In the rows, zero is written as 128.
Each named turn below is shown by a few rows before and after it. Which turns, in which order, take the first row of each later pair to the second? The first pair is answered.
q_747:
[131 120 128 114 146 138 133 128 126 120 121] -> [123 130 107 135 142 125 127 127 119 133 129]
[106 142 110 105 151  87 148 142 127 117  95] -> [ 84 117 106 127 130  99 110 134 129 106  92]
[129 142 112 153 124  95 133 144 126 138 135] -> [118 104 147 130 109 135 109 139 140 104 121]
[145  78 130  92  84 170 110 137 120 103 135] -> [177 146  98 102 123 120 173 155 102 153 155]
q_178:
[127 140 152 115 156  97 143 139 141  93 106] -> [129 125 162 107 148 116 130 136 144  85 105]
[137 161  94 143 147  98 109 149 112 147 138] -> [117 158 101 143 153  92 102 148 117 133 118]
[104 162 134 115 148 134 172 134 123 128 105] -> [ 94 150 143 111 146 139 164 135 129 114  96]
[136 111 150 106 120 161  93 111 119 112 119] -> [160 122 141 107 114 166 103 114 113 130 139]
q_439:
[144 128 104 156 104 132 129 131 116 163 161] -> [144 111 115 149  96 151 116 128 121 150 160]
[ 99 126 101 157 136  87  96 126 112 121 131] -> [126 147  94 152 141  84 119 132 104 142 154]
[181 152 153 119 143 155 157 116 112 138 159] -> [165 120 173 110 129 181 129 110 121 112 147]
Pairs:
(two turns a pair)
[104  82 145 135  85 148  96 129 145  92 113] -> [118 133 160 101 149 100 172 148 146 101  87]
q_439 q_747
[ 55 143  96 168 127 129 112 122 107 140 137] -> [ 82 104 161 107 122 191 117 125 129 103 127]
q_439 q_747
[117 113 114 145  94 144  91 117 129 125 153] -> [115 120 108 152  94 136  91 117 127 128 155]
q_178 q_439
[149 143 150 115 163 114 174 135 124 138 117] -> [150 136 159 105 158 122 170 133 127 130 114]
q_178 q_439
[166 117 154  96 119 176 161 124 120 122 163] -> [ 81  96 155 120 129 140 116 114 133  79 104]
q_439 q_439
[144 141  96 171 117  73 114 156 116 173 117] -> [171  80 158 119  83 158  92 152 139 128 120]
q_747 q_178
[128 121 136 135  91 147 106 124  98 121 158] -> [151 151 147 113 124 129 154 136  97 132 153]
q_747 q_178
[148 112  97 168 109 129 125 111 108 156 171] -> [133  72 158 118 113 166 120 114 131 103 132]
q_178 q_747
[114  95 150 132 112 163  78 108 145  92 104] -> [107 125  97 183 110 121  75 107 128 129 126]
q_747 q_747
[146 113 119 135 107 148 119 123 121 140 151] -> [147 104 132 123 108 156 119 123 124 130 144]
q_178 q_747
[149 154  98 154 113 126 159 117 121 183 177] -> [172 146 141 104 130 147 192 126 133 164 164]
q_747 q_747
[142 150 161  96 187 117 171 143 121 127 111] -> [118 102 183  93 161 153 126 131 136  91  98]
q_747 q_747
[140 133 143 111  59 156 150 125 129 149 175] -> [115 118 149 118  51 162 126 118 139 130 160]
q_747 q_439
[ 92 126 127 148 136 116  96 127 128 131 131] -> [130 146 120 143 136 115 123 134 117 160 156]
q_439 q_439
[ 98 156 148 115 179  85 154 171 125 130  90] -> [ 72 151 121 149 164  75 124 163 120 133  92]
q_178 q_747
[129 125 127 126 131 101 143 164 156 147 136] -> [125 106 120 139 110 116 120 157 153 145 146]
q_439 q_747
[125 139 150 106 152  97 143 129 143 111 100] -> [ 95 123 126 141 128  96  98 116 139 110 104]
q_747 q_178
[ 84 136 107 167 147 143 107 132 130 117  93] -> [127 152 142 115 171 155 161 146 135 117  93]
q_178 q_747
[115 162 138 111 175  80 166 141 132 134  99] -> [130 161 148  97 173  96 175 144 133 135 109]
q_439 q_178
[199 125 153  95 112 122 126 140 180 118 125] -> [162 154  93 159 118  64 108 133 163 146 129]
q_747 q_178
[ 66 100 112 169 128 103  91 117 133 100 117] -> [ 66 116 105 170 142  83 107 119 131 107 115]
q_439 q_178
[129  97  97 169  87 163  89  97 128 141 166] -> [131 102  89 174  90 156  94 100 125 147 169]
q_178 q_439
[ 86 164 111 147 181  69 125 119 139 135 100] -> [191 162 127 104 150 139 162 131 130 171 167]
q_439 q_439
[196 156 167  80 128 158 167 133 115 149 168] -> [139 126 104 163  75 148  72 106 106 158 187]
q_747 q_439
[125 146 101 151 122 105 115 117 123 153 133] -> [151 158 123 123 140 109 149 125 129 154 127]
q_747 q_747
[ 68 149 129 152 188  86 130 150 119  98  80] -> [ 92 164 139 129 201  87 160 160 118 104  83]
q_178 q_747
